In the rows, 128 means zero.
The same turns and mirrors carry the whole set onto itself and the rows of a family onto each other. Which other rows belong to the same family as each row named below? List them in the order they appear above.
These 16 rows form 4 families of 4 rows each.
J_741: [ 87 127 122 151 118 111 132 108 128 121 129 159 149]
J_117: [ 82 135 116 131 142 109 133 103 133 131 125 147 152]
J_198: [146 117  81 131 145 122 112 121 145 131 111 137 123]
J_390: [130 126  91 177 151 111 151 166 146 159 161 128 170]
J_104: [ 85 101 103 137 139 111 138 105 128 127 128 159 157]
J_378: [130 133 126 138 103 141 120 142 108 139 159 125 192]
J_101: [ 82 119 114 149 120 119 119 114 132 131 125 162 141]
J_185: [152 124  92 132 154 127 113 118 153 120 120 124 127]
J_44: [129 120  86 167 161 126 147 151 155 134 166 104 184]
J_532: [136 109  85 108 155 136 105 109 145 126 127 133 143]
J_686: [131 102  87 171 132 121 143 164 156 150 160 109 176]
J_764: [133 136  85 111 150 120 122 105 153 130 117 127 137]
J_523: [133 115  83 178 156 123 142 152 147 137 154  99 172]
J_410: [137 143 118 139 119 144 113 164 130 159 159 137 183]
J_102: [130 116 129 141 108 139 119 165 120 158 162 118 183]
J_797: [133 133 129 133 120 137 130 145 110 143 166 125 198]

The rest of the family of J_741: J_378, J_185, J_523
The rest of the family of J_390: J_104, J_532, J_410

The same turns and mirrors carry the whole set onto itself and the rows of a family onto each other. Which other rows belong to the same family as each row named below? List them in the order they appear above.
These 20 rows form 4 families of 5 rows each.
J_546: [110 156 151 146 152 137 146 127 156 107 128 137 110 104 118 133 103 138]
J_209: [135 109 120 120 148  98 120  96 156 151 111 137 122 126 129 112  89 113]
J_843: [110 169 152 134 139 120 154 146 156 134 110 131 145 112 125 132 110 130]
J_470: [115 109 120 111 122 114 136 138 101 161 131 102 118 115 123 143 169 124]
J_535: [154 129 114 135  79 136 117 143 113 117 130 116 113 122 139 110 153 134]
J_58: [132 123  94 138  93 143 105 122 121 132 137 122 113 104 112 107 152 148]
J_57: [107  99 115 101 100 129 141 122 107 160 138 135 113 102 114 129 145 131]
J_170: [136 104 124 116 145 134 138 127  77 157 110 122 126 135 105 142 136 116]
J_763: [137 134 155 116 108 154 117 138 122 112 135 139 134 168 133 106 115 148]
J_312: [124  93 115 112 167 105 143 107 126 146 122 163 117 129 118 130 132 114]
J_276: [135 116 110 104 107 145 126 132 125 102 120 124 110  91 121 112 162 149]
J_562: [122 137 127 113  78 151 107 146 115 132 133 114 117 119 146 101 123 138]
J_653: [120 164 146 148 131 151 119 145 135 108 110 109 123 149 130 108 104 143]
J_134: [132 149 170 134 115 135 136 138 126  89 111 123 122 157 137 117 124 140]
J_624: [133 142 145 144 160 104 159 115 157 104 117 125 126 106 141 132 108 126]
J_919: [120 135 138 123 102 120 143 130 115 104 141 131 119 161 143  83 104 142]
J_985: [134 105 128 120 156  79 142 114 132 164 104 137 115 127 141 120 126 113]
J_126: [120 102 116 151 156 106 110 122 157 142 111 126 119 122 143 115 119  93]
J_424: [139 136 130 146 179 120 133 115 161 109 111 130 138 127 111 120 109 122]
J_179: [108 121 124  97 158 137 131 127 104 176 130 125 114 127 119 140 149 121]

The rest of the family of J_58: J_546, J_209, J_763, J_179
The rest of the family of J_985: J_470, J_535, J_134, J_624

The same turns and mirrors carry the whole set onto itself and the rows of a family onto each other. Which other rows belong to the same family as each row named below? List them in the order they appear above.
These 36 rows form 6 families of 6 rows each.
J_771: [183 106 146 114 106 127 172 154 114 117 119 145]
J_885: [148 141 119 117  97  79 161 164 101 130 125 168]
J_971: [173 129 157 106  81  87 155 165 116 128  98 142]
J_955: [124 105 108 123 110  77 137 129 107 153 140 119]
J_735: [127 122 100 129 112  81 150 148 125 142 147  99]
J_725: [109 135 141 126 113 121 130 153 135  94 107 110]
J_783: [111 119 107 123 129 104 130 144 150 123 125 126]
J_559: [133 118 149 140  94 120 124 138 107  87 102 105]
J_773: [102 115 145 140 113 124 136 149 133 112 108  99]
J_707: [ 95 116 159 124 109 116 135 145 129 109 106 120]
J_584: [137 142  98 138 102  79 145 127 100 137 138 142]
J_23: [139 131 107 132  95  66 132 139  94 144 135 131]
J_346: [107 131 136 125 113 141 117 150 120 109 115 112]
J_845: [170 125 151 132  80 109 174 165 114 123  95 109]
J_897: [107 124 143 110 129  94 138 131 136 132 139 111]
J_613: [117 119 148 152 103 111 132 122  97 109 103 100]
J_284: [148 138  89 141 109 101 137 136  97 136 128 101]
J_731: [170 115 150 110 101 129 181 161 117 146 114 144]
J_902: [135 124  92 113 122  94 152 148 123 149 145 119]
J_174: [140 121 169 119 129 135 166 149 100 133  99 148]
J_842: [171 100 150 112  83 119 162 161 107 114 119 153]
J_143: [177 121 151 102  85 107 156 172 108 147 106 139]
J_539: [114 123 148 130 120 142 121 127 103 114 111 136]
J_298: [134 109 108 123 127  79 156 130 120 147 140 109]
J_556: [135 136 105 117 108  82 126 129  97 157 134 138]
J_279: [127 121 151 138 123 152 131 139 101 114 107 116]
J_935: [166 120 102 128 110  87 140 134  97 146 128  99]
J_421: [157 134 126 117  94  76 142 145 122 158 109 160]
J_599: [103 127 162 138 106 141 144 141 115 127 101 115]
J_924: [156 124 153 113  71  99 169 167 121 121 110 158]
J_628: [148 127 163 117 114 147 152 133 118 111 129 152]
J_982: [174 121 148 127  68  95 155 160 106 126 108 153]
J_171: [177 112 134 135  79 105 184 157 109 115 118 119]
J_920: [119 138 157 141 121 140 138 125 104 124  98 123]
J_928: [129 130  90 134  96  89 156 142 109 147 146 133]
J_510: [186 118 153 121  96 136 165 156 102 135 115 137]

The rest of the family of J_842: J_955, J_346, J_143, J_599, J_928
The rest of the family of J_421: J_885, J_783, J_897, J_174, J_628
The rest of the family of J_731: J_707, J_902, J_539, J_556, J_924
The rest of the family of J_510: J_735, J_773, J_23, J_279, J_982

The same turns and mirrors carry the whole set onto itself and the rows of a family onto each other. Which other rows belong to the same family as each row named below? List them in the order they appear above.
These 25 rows form 5 families of 5 rows each.
J_661: [ 98 144 126 109  81 141 120 178 139 160 127]
J_154: [ 94 126 115 128 133 117 102 176 125 147 141]
J_443: [102 139 171  91 117 144 104 170 115 135 121]
J_193: [106 154 166  85  73 109 129 191 129 122 115]
J_28: [133 163 155 109  93  81 117 151 129 120 126]
J_449: [112 142 142 128 119  79 123 163 126 128 110]
J_462: [108 120 116 107  81 138 118 143 142 132 163]
J_107: [113 155 135 101  85 109 129 185 147 133 173]
J_993: [117 132 154  88  68 104 136 155 139  98 153]
J_615: [ 66 115 119  93 102 124 111 161  90 124 159]
J_195: [ 80 123 130  98  98  96 104 140  77 112 124]
J_434: [ 78 122 153  99 111 120 146 152 107 126 161]
J_582: [115 142 134 113 127 135  93 151 126 146 159]
J_316: [102 119 115  78  68 115  86 165 113  96 152]
J_526: [115 152 102 103  77  90  75 167 113 124 132]
J_114: [ 94 134 100 112  93  81  97 198 117 121 127]
J_469: [123 129 126 107  74 102 101 123 121 111 119]
J_680: [ 89 138 129  77  78 131  86 202 111 127 127]
J_912: [ 84 131 127 118  82 100 153 141 116 138 140]
J_754: [ 96 136 140 106 109  95 136 206 139 122 155]
J_740: [110 144 149  78 113 110  76 181 102 104 157]
J_701: [ 82 133 131  95  69  78 136 158  98 108 131]
J_66: [ 98 129 152  98 136  94  95 189 104 105 131]
J_516: [112 117 157  87 111 134  97 137 115 104 152]
J_429: [109 148 137 105  84 116  92 158 112 139  88]

The rest of the family of J_443: J_661, J_193, J_680, J_429
The rest of the family of J_582: J_28, J_107, J_526, J_740
The rest of the family of J_114: J_154, J_449, J_754, J_66
The rest of the family of J_195: J_615, J_434, J_912, J_701

The same turns and mirrors carry the whole set onto itself and the rows of a family onto each other. Which other rows belong to the same family as each row named below? List them in the order they appear above.
These 32 rows form 4 families of 8 rows each.
J_664: [ 85 154 153 140 144 116  97 127 109]
J_702: [123 109 106 151 134 100 154 111 149]
J_485: [ 88 121 154 128 163 119 157 143 140]
J_543: [117 143 140 138 133 110 142  72 127]
J_97: [ 96 156 135 133 136 116  90 134 112]
J_22: [ 86 129 153 131 158 130 150 152 132]
J_273: [117 113 119 184 144  99 132 134 127]
J_497: [ 99 123 139 113 157 123 155 142 148]
J_290: [115 145 128 171 129 102 104  99 110]
J_540: [ 98 125 126 146 154 114 118 170 131]
J_243: [ 86 134 151 135 154 138 149 146 143]
J_48: [ 86 148 162 114 149 132 140 123 125]
J_356: [ 86 149 163 111 148 123 135 108 126]
J_991: [ 87 128 143 157 158 113 118 161 123]
J_173: [118 112 130 149 150 109 171 106 145]
J_412: [123 129 116 135 125 103 145  80 140]
J_34: [ 82 157 157 132 144 128 108 131 108]
J_765: [123 143 110 155 119 105 105  98 115]
J_406: [120 118 100 170 127  94 123 117 132]
J_168: [118 110 102 163 131  85 129 123 123]
J_794: [127 112 112 143 138 110 164 115 148]
J_946: [120 138 109 153 118  97 114  89 125]
J_242: [124 139 121 128 124 113 143  79 134]
J_863: [ 84 139 148 149 151 124 118 160 115]
J_266: [117 132 109 150 121  88 115  95 113]
J_878: [ 84 160 153 144 140 135 105 132 118]
J_440: [ 86 155 161 123 143 141 135 119 133]
J_997: [120 126 117 128 124  94 144  82 125]
J_161: [121 106 110 141 136  92 157 109 138]
J_272: [ 97 156 147  99 140 125 127 107 130]
J_698: [ 84 138 145 155 148 131 121 159 129]
J_723: [125 118 101 172 132 102 126 134 131]

The rest of the family of J_540: J_543, J_97, J_273, J_497, J_290, J_173, J_272
The rest of the family of J_406: J_702, J_22, J_48, J_412, J_34, J_946, J_863

